One turning vector, and how many ticks it has turned
The counts run from 0 to 220.
[124 155 157 117 142 118 114 113 180 109  91 108 170 140 177 114  89 148
 125 101 102 133 162  91 149 117 154 155 176 101 132 123 113 119 143 162
 102 175 137  81 113 109 126 109 171 143  95 180 134 131  92 147 141 150
 132 146] | 216
[116 146  75 125 122 135  94 129 134 119 100 112 139 153 167 134 119 163
 172 104 160 119  98 109 141 116 149 139 182  77 122 137  75 127 119 137
  77 153 151 101 135 127 139 116 127 152 124 180 117  89 108 165 136 122
 154 147] | 218
[133 150  79 155  94 126 162 159 120 119  91 124 167 121  94 161 104 156
 154 117 111 100 110 197 144 106 165 139  85 119 102 103  80 102 141  81
 146 148  89 126 147 132 135 161 149 126 108 141 157 127 108 127  91 140
 113 138] | 0
[109 128 161 112 108  72 153 117 148  94 123 136 204 146 148 144  86 137
  84  73 117 139 126 103 121  96 116 107 128  55 140 103 130  75 154 130
 134 124 123 153 135 123 163  91 141 141 122 150 167 109 149 112 133 115
 148  99] | 176
[103 152 138  84 128 108 131 122 126 127 139 113 152 147 173 155 103 161
 140 143 109 139  97 113 137 145 161 101  88  70  99  84 130  91 140 136
 100 180  90 116 167 164 143 162 126 129  82 160 146 142 147 126 124 135
 171 115] | 185
[104 146 126 114 144 132  99 122 186 118 100 111 150 149 188 117  92 171
 122 114 132 129 102  86 145 115 152 152 176  77 124 128  92 112 115 153
  78 159 140  94 127 122 132 108 139 150 113 179 115  96 121 167 144 132
 167 146] | 217
[139  83  77 154 106 116 131 168 108 139 123 158 149 106 108 148 103 135
 117 107 136  94 115 158 130  86  83  76 100 128 121  98 139  76 120  90
 117 121 149 186 138 142 138  97  95 119 169 137 129 121 150 119 133 125
 117 135] | 165
[120 131 126 113 120  70 129 120 138 141 124 109 158  96 168 125 117 138
  99 136 131 128 106  97 148 131 165  60  99  54 133 133 110  98 160 141
 127 121 122 116 188 152 116 126 122 152 142 184 158 129 156 106 148 127
 140 127] | 99
[ 94 181 132  97 136 121 108  97 118 154 153 118 155 149 186 129  99  93
 194 154  99 135 133 125 153 178 181 103 114 120 118  99 139 146 162 148
 129 148  87  58 168 133 125 121 112  89 112 136 126 124  98 159 128 121
 155 125] | 114
[112 141 117 104 137 125  87 129 121 114 146 157 166 143 146 105 158  94
 192 131 143 105 117 134 141  95 156 112 162 127 164  98 159 129 182 139
 122 117 125 122 136 143 107  88  90  81 136 140  84 105 105 167 120 161
 119 150] | 122
[139 106  26 158  95 131 148 115 126 127 147 122 138 152 102 143 150 137
 200 112 118 107  89 172 143 121 138 128 124 114 122  88 102  94 110 105
 112 157  92 146 148 114 163 126 155 125 150 143  97 100 104 136 126 120
 151 113] | 77
[102 122 116 135 163 139  80 174 127 128 151 154 111 107 175 114 115 109
 157 163 148 126 127 139 145 104 119  73 133 160 121 111 137 140 130 128
 123 127 135 128 155 130  96 102  70  72 161 137 100 103 163 164 143 110
 130 170] | 124
[129 145  88 131 119 122  99 118  91 151 155 123 126 129 120 136 152 122
 203 134 105  91 129 169 151 157 121 120  98 108 116  87 127 101 129 145
  94 158  94 145 127 189 113 119 127 111 147 190 118 117  90 127 107 183
 158 137] | 154
[100 144 125  79 144 137 111 137 104 125 136 179 174 173 152 126 124 120
 155 108 146  82 102 144 114  90 147 157 166 122 145  92 168 107 160 108
  89 129 134 123 127 140 126 105  82  84 118 130 100 112 123 176 112 150
 132 144] | 121
[ 89 100  87 155 115  98 127 152 114 162 146 145 138 120 123 140 137  96
 186 166 128 104 109 111 138 111 148  66  88  90 127 111 120 103 170 146
 114  95 102 111 156 157  84  93  92 121 158 149 123 144 153 100 146 128
 115 114] | 13
[129 130 150 156 151 117 112 134 142 100 123 147 161 133 160 126  77 106
 105  76 129 115 193 123 141  82  86 123 173 134 129 146 122 144 149 131
 148 109 168 116 108  98 148  64 128 104 135 169 165 103 127 116 151 148
 113 144] | 135
[ 98 130 116 108 124 127 144 123 104 121 172 162 170 153 156 160  94 111
 192 107 114 124 126 143 115 117 139 115 132 169 116 111 153 140 139  68
 118 152 117 117 143  83 186 132 111  69 120  87 160 141 137 125 129  86
 126  82] | 190
[117 128 157 147  95  99 140 146 106 109 124 150 185 109  86 144 106 104
 120  98 115 124 158 159 155 102  69 119  84 116 122 144 145  85 185 112
 172  72 116 164 126 141 125  86 131 103 148 130 151 130 137 105 136 144
  83 131] | 167
[155 128 114 136 138 129 139 137 141 108 120 107 147 145 188 107  90 147
 122 136  92 150 119 105 155 129 162 118 112 110 129 168  74 161 102 134
 172  99 111  92 209  86 146 154 131 102 120 154 117 134 160 115 142 156
 122 159] | 30
[115 118  91 171 131 108 111 124 122 153 163 132 130 128 132 122 141 116
 189 157  99 112 146 156 169 142 107 115  77 126 101 101 110  98 113 141
 131 148  85 151 134 169 105  82 127  98 175 200 102 108 127 134 113 154
 150 136] | 155
[156  72  79 146 135  78 133 143 136 115 132 146 136 124 160 117 116 134
 103 118 119 102 117  80 117  73 164  44 143  90 160 126 104 118 129 120
 124  98 136 135 190 100 145 106 106 108 143 152 123 133 180  91 159 141
 120 139] | 22
[142 137  47  98 108  76 127 139  84 134 126 104 137 158 167 166 103 137
 152 142 125  94 100 142 126 110 185  79 129 122 140  96  87 142 101  76
 107 129 135 104 185 117 143 147 106  91  83 151 118 123 144 105 127 119
 140 128] | 109
[112 125 116 129 123 169 117 123 153 160  97 133 162 120 185  77 117 105
 130 122 123 104 107 101 158 116 127 128 147 108 136 150 147 101 157 152
  92 136 143  97 139 129 119  88 101 142 129 175 105 153  80 165 161 182
 141 185] | 130
[125 133 108 156 141 179 107 110 136 125 120 102 145 122 154 109 103 125
 154 109 136 127 104 109 157 178  70 108 144  92  98 195 130 131 110 170
 110 125 154 147 144 127 156  96 110 152 155 160 173  99 129 173 172 137
 157 159] | 60
[105 159 135 121  95 123 124 126  98 117 141 163 180 137  80 156 126  94
 190 108 127 100 129 182 159 153 114 151 108 110 106 102 149  83 172 112
 133 146 105 158 110 138 121 118 154  84 142  95 141 112 112 145 104 106
 127 110] | 81
[133 164  76 142 118  98  84 102 104 117 140  83 124 126 144 158 139 127
 133  97 128 107 134 174 155 174 102  82 115 102 116 118  99 125  93 114
 103 149 150 157 153 167 143 115 122 135 137 201 170  60 119 145 143 131
 171 142] | 68
[156  94 102 173  95 127 164 147 148 134 102 123 156 100 128 123  82 141
 100 141  97 146  76  86 153 123  99 101  98  70  95 152  95  82 111 142
 166 108 127 152 185 100 138 131 163 161 142 132 139 124 167 125 146 117
 122 150] | 172
[108 162 140  75  86  95 141  99 110 143 114 124 188 160 159 153  79 123
 129  95 106 108 105 105 125 155 161 137 167  66 125 132 136 136 147 111
 122 122 127 107 152  80 177 133 139 108  98 109 165 125 117 155 155 121
 148 110] | 105
[ 88 125 132 125 108 137 167 126 124 162 127 176 202 124  92 142 102 105
 139 103 117 109 107 123 116 101 108 108 104  71 110 107 174  53 190  95
  99 132 107 129 128 156 136 109  99 142 161 122 163 147 108 144 131 127
 125 101] | 89
[122 170 127 152 144 165 113 172 160  96  84 108 149 128 171 133  65 154
 126 109 142 154 165 141 168 100 118 117 141 133  85 172  65 167 131 115
 154 111 136 100 149  96 147 144 122 130 106 144 180 110 137 142 144 101
 106 168] | 213
[143 164  80 169  99 113 109 103  95 119 129  85 129 143 140 143 125 114
 166 124 127 109 140 170 170 154  99 103  92 133 118 157  73 139  99 122
 140 118 127 149 143 139 147 112 138 124 137 196 166  71 113 126 136 117
 144 129] | 69
[112 114 112 140 150 116 135 169 119 129 146 151 144 108 177 104 132 129
 161 173 138 105 130 121 165  91 157  95 104 153 145 102 115 103 101  92
 127 132 119 122 193 124 114 130  75  70 118 151  84 142 187 118 123 130
 115 137] | 196
[107 132  84 139  99 127 147 136 119 132 131 106 187 123 127 147 108 141
 152 111 146 133  90 125 122 109 154  68  89  88 128 176  98 147 129 113
 137  78 130 107 198 126 159 142  86 157 140 140 181 121 143 108 145 107
 157 120] | 101
[100 151 119 118 135 142 100  94 139 136 135 103 153 170 159 148 102 141
 157  72 113 120 146 150 122 151 112 141 132  92  84 130 133 148 115 153
  93 161 126 124  97 137 161 121 125 134 130 191 175  94  81 156 116 153
 182 125] | 145
[116 149 167 160 165 163 117 190 152 104 118 167 150  99 154  90  96 123
 136 132 104 116 169 134 165  88 119 147 136 164 115 147 133 122 167 144
 160 108 130 100 131 113 111 138 109  78 109 127 127 150 122 158 131 165
  68 181] | 127
[114 130 117 123 170 117  67 148 142 107 174 158 125 120 156 106 146  91
 168 158 136 120 132 123 156 105 140  66 151 138 168  98 140 125 154 161
 120 128 133 114 148 140  86  81  93  60 161 140  92  90 145 162 136 132
 128 151] | 123
[127 141  68 152 125 147 106 163 117 120  75  87 117 137 173 134  97 176
 142 113 139  97 141 161 145 131 120 137 124 111  96 167  69 126  87 118
 122 129 151 131 149 146 145 135 117 136  98 205 152 104 127 115 137 153
 118 171] | 141
[ 79 141  99 137  99 131 133 103 138 174 147 132 178 139  89 165 110 132
 213 128 121 121  80 135 135 151 140 134 110  82  96 106 123 114 159 132
 127 133 100 118 146 129 117  88 140 129 158 123 127  90 119 177 120  81
 183 106] | 4
[173 106  87 192 131 150 139 119 152  81 107 117 126 111 160  98 114 123
 130  96 101 130 142 110 172 116  77 113 148 120 126 174  86 131 103 134
 124 134 152 143 142  67 169 118 178 122 152 152 152 111 120 124 158 154
 106 149] | 62
[122 119 149 131 111  92 159 171 117 119  99 155 155  85 125 138  71 110
  81 122 122  96 138  96 165 103 120 117 113  98 124 145 118  79 153 104
 147  94 141 153 153  90 140 109 145  87 116 110 150 150 189  97 156 113
  85 131] | 95
[111 105 135 143 124 142 173 175 144 141 129 182 177 102 104 139  92 150
 132  94 111 131 112 138 112  99 121 106  77 110  93  99 172  54 165  92
  95 148 112 141 118 145 139 136 109 138 138 121 153 160 127 141 111 134
 126 128] | 88
[104 117 108 159 124  90 139 134 129  97 142 156 165 134 101 161 102 136
 162 103 124 113 154 164 149  87  91 140 104 144 111  85 116  79 121  76
 137 156 104 154 114 118 146 106 139  73 146 140 121  84 154 119 107  86
 137 106] | 79
[109 138 124 111 123  81 127 147  88 123 119 148 179 140 132 143  95 130
 109  76 155  89 125 137 108  94 139 105 138 118 127 146 122 148 149  84
 138  70 155 146 150 129 163 124  63  90 120 147 167 135 161 100 121 141
 121 132] | 24
[127 104 116 167 153 154 101 194 127  93 105 164 133  99 157  98 123 167
 123 118 141 111 154 129 156  72  78 125 108 137 111 147  99  99 115 128
 118 110 152 168 133 157 129 116  86 110 128 189 142 131 167 123 120 166
  97 166] | 55
[146 135  80 157 116 147 116 152 129 108  84 102 147 143 141 123 124 165
 166  89 121 111 157 158 135 113 124 157 120 113 109 163  74 136 126 117
 138 119 129 109 133 130 146 140 127 133 108 206 176 117  95  95 124 181
 109 148] | 142
